array([[137, 127, 124, 129, 131, 135, 137, 119, 135, 119, 130, 133],
       [133, 126, 122, 129, 126, 128, 128, 121, 128, 126, 128, 128],
       [141, 119, 105, 132, 114, 119, 119, 106, 121, 130, 129, 121],
       [129, 126, 131, 129, 132, 135, 135, 131, 135, 126, 132, 134],
       [133, 125, 121, 129, 125, 127, 127, 121, 127, 128, 129, 127]]) result: 119

array([[124, 130, 129, 150, 146, 112],
       [124, 125, 151, 133, 121, 151],
       [123, 130, 129, 149, 148, 110],
       [149, 142, 111, 117, 132, 137],
       [133, 125, 129, 109, 108, 145],
       [133, 125, 128, 109, 108, 144],
       [116, 113, 121, 112, 112, 115],
       [132, 125, 128, 108, 108, 145],
       [126, 129, 127, 149, 146, 111],
       [133, 125, 128, 108, 110, 147]]) result: 150

array([[115, 136, 139, 117, 144, 111, 109, 139, 124],
       [133, 128, 120, 121, 139, 113, 112, 137, 119],
       [140, 118, 103, 121, 146, 111, 100, 132, 119],
       [121, 132, 136, 124, 133, 123, 122, 132, 128],
       [111, 136, 141, 118, 144, 114, 108, 136, 127],
       [132, 127, 120, 121, 139, 113, 112, 136, 120]]) result: 109

array([[127, 133, 132, 123, 123, 121, 120, 128, 143, 137, 122, 136, 140],
       [127, 136, 126, 132, 111, 127, 108, 118, 123, 132, 127, 133, 124],
       [130, 129, 129, 134, 119, 129, 124, 120, 115, 127, 129, 125, 117],
       [130, 125, 137, 125, 129, 122, 135, 129, 135, 133, 123, 127, 132],
       [126, 133, 130, 124, 123, 123, 119, 128, 141, 136, 123, 135, 138],
       [121, 129, 117, 118, 147, 131, 132, 145, 149, 126, 130, 134, 148],
       [133, 128, 131, 138, 114, 130, 122, 114, 105, 125, 130, 122, 108],
       [129, 132, 136, 125, 119, 120, 120, 124, 139, 139, 120, 134, 136],
       [128, 124, 122, 130, 137, 135, 137, 132, 118, 119, 134, 122, 121]]) result: 122

array([[128, 127, 151, 120, 117, 131, 103, 122, 145, 151, 145, 140, 130,
        135],
       [128, 127, 151, 120, 117, 132, 111, 128, 145, 150, 135, 135, 130,
        135],
       [128, 127, 151, 120, 120, 142, 104, 122, 145, 150, 135, 135, 130,
        135],
       [139, 130, 151, 120, 117, 131, 102, 122, 145, 150, 135, 135, 130,
        138],
       [129, 127, 151, 122, 127, 134, 102, 122, 145, 150, 135, 135, 130,
        135],
       [131, 127, 151, 120, 117, 131, 102, 122, 145, 150, 135, 135, 132,
        145],
       [129, 127, 151, 120, 117, 131, 103, 129, 153, 150, 135, 135, 130,
        135],
       [135, 128, 151, 120, 117, 131, 102, 122, 145, 150, 135, 135, 131,
        143],
       [128, 127, 151, 124, 127, 133, 102, 122, 145, 150, 135, 135, 130,
        135]]) result: 140
---
[116 142 152 135 129 141] Out: 141
[131 134  98 111 110 116 134] Out: 134
[127 127 155 131 128 124] Out: 124
[131 121 125 152 135 122] Out: 122
[115 113 120 113 143 155 117] Out: 117
[113 103 108 127 126] Out: 126
---
array([111, 103, 104, 118, 109]) | 104, 118

array([148, 145, 123, 153, 104]) | 123, 153

array([119, 148, 143, 149, 128, 145, 145]) | 149, 149

array([102, 155, 142, 145, 139]) | 142, 155

array([143, 101, 121, 141, 149]) | 121, 149

array([[109, 111, 114, 150, 107],
       [131, 132, 144, 134, 124],
       [120, 127, 128, 135, 110]]) | 144, 150
---
[153 114 141 125 133] yields 153, 133

[103 132 108 116 125 139] yields 103, 139

[148 158 139 108 132 147] yields 148, 147

[[112 137 119 145 111 135 130]
 [113 135 129 120 142 115 129]
 [155 110 138 119 146 111 136]] yields 112, 136

[109 111 142 124 133 122  99] yields 109, 99

[145  99 129 128] yields 145, 128

[124 107 132 134 126] yields 124, 126

[136 145 128 102 106 110] yields 136, 110

[112 136 103 130 123 130] yields 112, 130

[134 102 155 127 121] yields 134, 121
